In the rows, 128 means zero.
One turn sends every row of this set to another row. A few are shown first. Where does it send the rows asked after them?
lede: [130 159 141 132 129 131 136 134 158 119 119 124 113]
salag: [144 123 135 124 102 129 154 139 146 129 123 108 129]
vek: [143 159 135  91 141 125 135 124 124 110 118 117 132]
rol: [139 130 132 152 127 134 147 103 139 120 117 112 139]
Pubov: [159 149 119  96 129 125 148 111 140 119 103 105 136]
Situz: [142 131 156 131 157 121 142 111 128 107 125 106 148]
mege: [164 154 137 120 131 132 148 113 146 123 124 117 104]
ziv: [154 132 138 118 150 136 171 117 164 140 114 115 148]
fir: [120 122 131 134 141 125 142 104 120 116 127 102 129]
rosev: [108 130 147 109 126 133 136 135 155 119 119 114 137]
gar: [139 149 138 103 149 136 145 104 144 111 121  98 100]
Migur: [133 144 123 145 132 124 146 154 152 129 126  97 133]
sudi: [127 146 145 104 147 151 163 128 165 121 117 103 111]
Galam: [163 155 133 105 151 118 153 122 139 128 103 110 153]
rimop: [128 114 119 131 147 110 152 124 142 107 130 108 138]
Keb: [143 143 131 131 120 130 147 116 145 130 118  98  96]
buru: [124 139 138 124 173 124 146 131 139 132 130  81 127]
Bol: [119 122 126 115 151 113 159 112 154 127 111  90 149]
gitup: [132 128 141 109 164 135 176 136 148 115 138 103 131]
fofe: [132 139 136  84 135 122 149 151 144 123 120 116 131]
Zafo: [133 147 155 146 134 125 153 142 140 119 141 114 131]
Mulo: [152 150 165 105 141 145 156 127 139 131 125 106 111]
Tado: [137 166 154 112 149 129 131 127 135 122 113 123 139]
dozif: [130 136 159 106 142 139 140 104 139 143 109 111 145]
Buv: [116 148 145 125 146 127 127 142 132 125 121  88 141]
Kuri: [138 143 115  98 142 129 154 116 164 105 108 101 120]
mufel: [139 138 125 102 127 145 165 118 161 139 102 102 124]
mig: [136 144 157 125 131 113 139 138 124 123 126 110 155]
rovo: [145 126 149 112 133 133 163 127 115 128 138  92 120]
bosav: [129 135 142 146 147 131 146 121 153  99 122 116 147]
sar: [137 130 135 116 133 105 147 125 140 130 108 101 167]
mukas: [123 127 136 131 154 129 165 100 145 133 123  86 122]
nokir: [164 144 147 104 127 127 157 146 149 133 123 120 125]
legu: [147 145 141 130 140 124 133 120 140 148 105  86 150]
Pifa: [138 138 125 132 158 120 150 135 171 134 114  92 145]
Duti: [132 137 133  82 132 133 150 121 130 140 106 101 130]
nuzak: [146 138 115 100 156 114 166 130 150 111 112  92 135]
fimin: [148 159 131 109 136 125 144 138 151 107 128 130 120]
leta: [137 138 145 151 139 133 166 117 147 131 135 101 116]
Vovuv: [133 134 125 106 146 122 156 117 133 117 120  80 103]
sol: [159 118 134 135 144 108 152 113 135 119 123 107 148]
kisap: [151 141 132 141 142 126 150 128 128 149 127  86 123]

Galam -> nuzak
Bol -> mukas
Now find these:
sol -> rimop
nokir -> fofe
kisap -> Migur
fimin -> vek
gitup -> rovo

One turn sends every row of this set to another row. A few are shown first. Where does it send the rows asked after them?
fizo: [145 102 103 104 108 145 160 126 110 125 114 142 110  89 121 124 128 132
 122 103]
vave: [153 125 133 115 109 139 145 136 127 117 149 140  99 107 148 103 144 119
 136 125]
Fogug: [133 107 105 101 102 142 147 129 105 135 125 163  95  99 128 124 120 134
 112 107]
pogum: [139  99 152 121 127 112 119 133 124 125 161 159 123  97 146 119 122 105
 134 134]
nupap: [139 101 112 108 113 138 130 130  95 139 134 168 102  94 140 130 104 135
 120 112]
miv: [134  88 112 104 118 135 158 120 118 125 110 145 125  77 128 145 121 124
 127 106]
gof: [125 127 135 129 118 127 158 130 132 118 142 133 111 124 141 125 157 111
 140 109]
Lufu: [142  82 121 118 124 128 132 134 100 143 131 166 119  91 126 121 101 133
 114 110]
fub: [147  82 118 115 125 122 130 131  96 136 133 159 128  87 115 122 103 127
 121 111]
mupo: [140  92 143 138 146 116 123 135  97 125 143 160 131 117 130 134 121 101
 130 125]
vani: [137 113 101  98 100 138 141 125  97 128 131 160  99  97 122 126 121 129
 121 110]
Fefeg: [129  97 145 113 120 119 157 128 153 117 134 140 126  94 130 118 151 102
 126 124]
fumu: [127  83 118 108 121 136 157 124 124 134 108 154 121  81 134 143 117 127
 118 106]
nuv: [145 102 111 108 114 133 125 128  89 133 138 163 110  90 134 132 102 131
 129 114]
nit: [134 122 143 138 127 114 128 136 111 127 164 148 114 128 141 117 135 112
 141 117]
Keza: [142  85 154 126 135 114 140 133 140 123 143 143 137  91 136 115 132 106
 132 127]
vekim: [127 107 151 140 136 105 129 133 120 128 159 149 129 121 134 124 133 105
 138 117]
tev: [122 100 151 138 138 107 146 130 134 124 145 140 135 113 135 131 141 103
 138 113]
Puza: [130  83 142 134 146 114 147 130 118 121 123 150 140 111 119 137 137  95
 124 119]
Sarem: [141 116 131 128 128 125 120 135  87 123 150 165 106 130 135 127 127 106
 130 126]
sog: [134 118 136 108 110 136 158 127 145 112 136 138 106  97 151 124 152 110
 137 124]
sili: [139  96 108 108 111 147 163 128 117 133 109 149 108  91 129 126 125 136
 115 102]
lev: [131 134 135 131 119 126 142 134 117 122 155 141 104 129 146 120 147 115
 143 113]
gol: [126  76 121 110 123 121 142 126 115 140 121 166 125  86 118 133 111 123
 108 109]
Filut: [127  79 117 105 121 118 143 122 113 131 122 159 132  81 111 138 115 117
 117 110]
gemo: [124  99 132 124 133 130 165 125 128 113 112 142 125 112 127 145 154  97
 128 115]
kores: [144 129 120 123 119 141 142 135  96 117 136 152  95 133 134 121 145 111
 130 119]
Tosik: [144 117 141 114 112 121 123 137 118 122 165 158 103 110 138 101 133 110
 129 132]
duki: [138 121 121 122 123 146 164 129 116 112 116 138 105 122 139 135 156 108
 134 114]
tid: [122 111 144 134 130 118 160 129 140 119 137 132 126 116 135 130 155 106
 140 109]

gemo -> Puza
miv -> Filut
Now find these:
vave -> sog
nit -> lev
Lufu -> nupap

